128 stands for zero in the data rows.
Here are some points:
98 & 182 & 171 & 67 & 90 & 146 & 106 & 172 \\
94 & 142 & 120 & 150 & 184 & 122 & 134 & 227 \\
181 & 35 & 117 & 255 & 186 & 114 & 203 & 125 \\
123 & 173 & 214 & 45 & 72 & 136 & 85 & 96 \\
119 & 91 & 107 & 106 & 171 & 118 & 117 & 108 \\
110 & 65 & 84 & 181 & 123 & 110 & 161 & 90 \\
140 & 145 & 118 & 114 & 163 & 124 & 136 & 123 \\
116 & 188 & 104 & 77 & 115 & 142 & 113 & 147 \\
70 & 142 & 120 & 138 & 140 & 125 & 150 & 150 \\
134 & 127 & 88 & 179 & 153 & 100 & 132 & 155 \\
185 & 104 & 114 & 148 & 122 & 176 & 123 & 104 \\
109 & 118 & 70 & 122 & 190 & 130 & 88 & 108 \\
129 & 169 & 148 & 112 & 93 & 112 & 118 & 80 \\
156 & 158 & 116 & 85 & 130 & 116 & 115 & 158 \\
171 & 102 & 132 & 167 & 93 & 118 & 138 & 144 \\
126 & 158 & 130 & 127 & 213 & 123 & 93 & 128 \\
137 & 105 & 95 & 128 & 169 & 119 & 139 & 147 \\
137 & 112 & 99 & 164 & 108 & 116 & 132 & 137 \\
110 & 147 & 99 & 104 & 125 & 88 & 110 & 126 \\
134 & 138 & 112 & 96 & 138 & 104 & 127 & 164 \\
126 & 119 & 130 & 170 & 105 & 92 & 131 & 65 \\
101 & 135 & 151 & 63 & 163 & 188 & 89 & 117 \\
107 & 103 & 69 & 199 & 218 & 167 & 102 & 111 \\
118 & 162 & 150 & 144 & 56 & 110 & 117 & 124 \\
113 & 135 & 108 & 108 & 69 & 99 & 158 & 113 \\
12 more points follow, each with its number after it:
94 & 127 & 117 & 101 & 166 & 134 & 195 & 152 \\ 0
81 & 57 & 83 & 183 & 210 & 188 & 115 & 98 \\ 1
152 & 160 & 123 & 167 & 29 & 165 & 105 & 168 \\ 2
122 & 211 & 196 & 35 & 91 & 132 & 150 & 93 \\ 3
127 & 153 & 123 & 91 & 120 & 136 & 91 & 146 \\ 4
186 & 72 & 112 & 167 & 134 & 86 & 94 & 84 \\ 5
135 & 160 & 113 & 121 & 97 & 120 & 97 & 137 \\ 6
117 & 164 & 148 & 95 & 116 & 97 & 107 & 134 \\ 7
153 & 114 & 110 & 109 & 173 & 164 & 102 & 99 \\ 8
85 & 121 & 124 & 146 & 141 & 191 & 151 & 118 \\ 9
167 & 87 & 95 & 149 & 168 & 148 & 105 & 131 \\ 10
101 & 123 & 147 & 110 & 118 & 147 & 71 & 98 \\ 11
Which of these numbered points is nearest to each point below, looking only along the 2 directions in which the first points spread most? Its number follows each.
143 & 137 & 165 & 82 & 165 & 135 & 115 & 139 \\ > 4
94 & 219 & 156 & 64 & 51 & 177 & 151 & 110 \\ > 3
139 & 73 & 115 & 142 & 92 & 113 & 172 & 120 \\ > 5
138 & 201 & 78 & 117 & 153 & 107 & 128 & 134 \\ > 0
139 & 119 & 125 & 109 & 124 & 144 & 56 & 114 \\ > 11
157 & 79 & 118 & 184 & 129 & 116 & 106 & 160 \\ > 5
124 & 92 & 134 & 127 & 141 & 96 & 122 & 144 \\ > 9
150 & 89 & 67 & 182 & 210 & 134 & 146 & 130 \\ > 1
109 & 145 & 169 & 62 & 144 & 143 & 95 & 98 \\ > 4
152 & 124 & 181 & 129 & 32 & 117 & 193 & 145 \\ > 2
116 & 39 & 70 & 230 & 188 & 135 & 150 & 143 \\ > 1
83 & 247 & 198 & 0 & 83 & 133 & 101 & 143 \\ > 3
126 & 146 & 204 & 182 & 17 & 146 & 123 & 129 \\ > 2
172 & 175 & 99 & 125 & 116 & 101 & 161 & 136 \\ > 6
163 & 220 & 207 & 48 & 55 & 141 & 175 & 102 \\ > 3
127 & 135 & 132 & 122 & 113 & 128 & 123 & 86 \\ > 6
153 & 104 & 125 & 124 & 175 & 151 & 84 & 135 \\ > 8
118 & 201 & 166 & 139 & 126 & 129 & 114 & 142 \\ > 11
121 & 63 & 98 & 173 & 161 & 125 & 129 & 125 \\ > 10
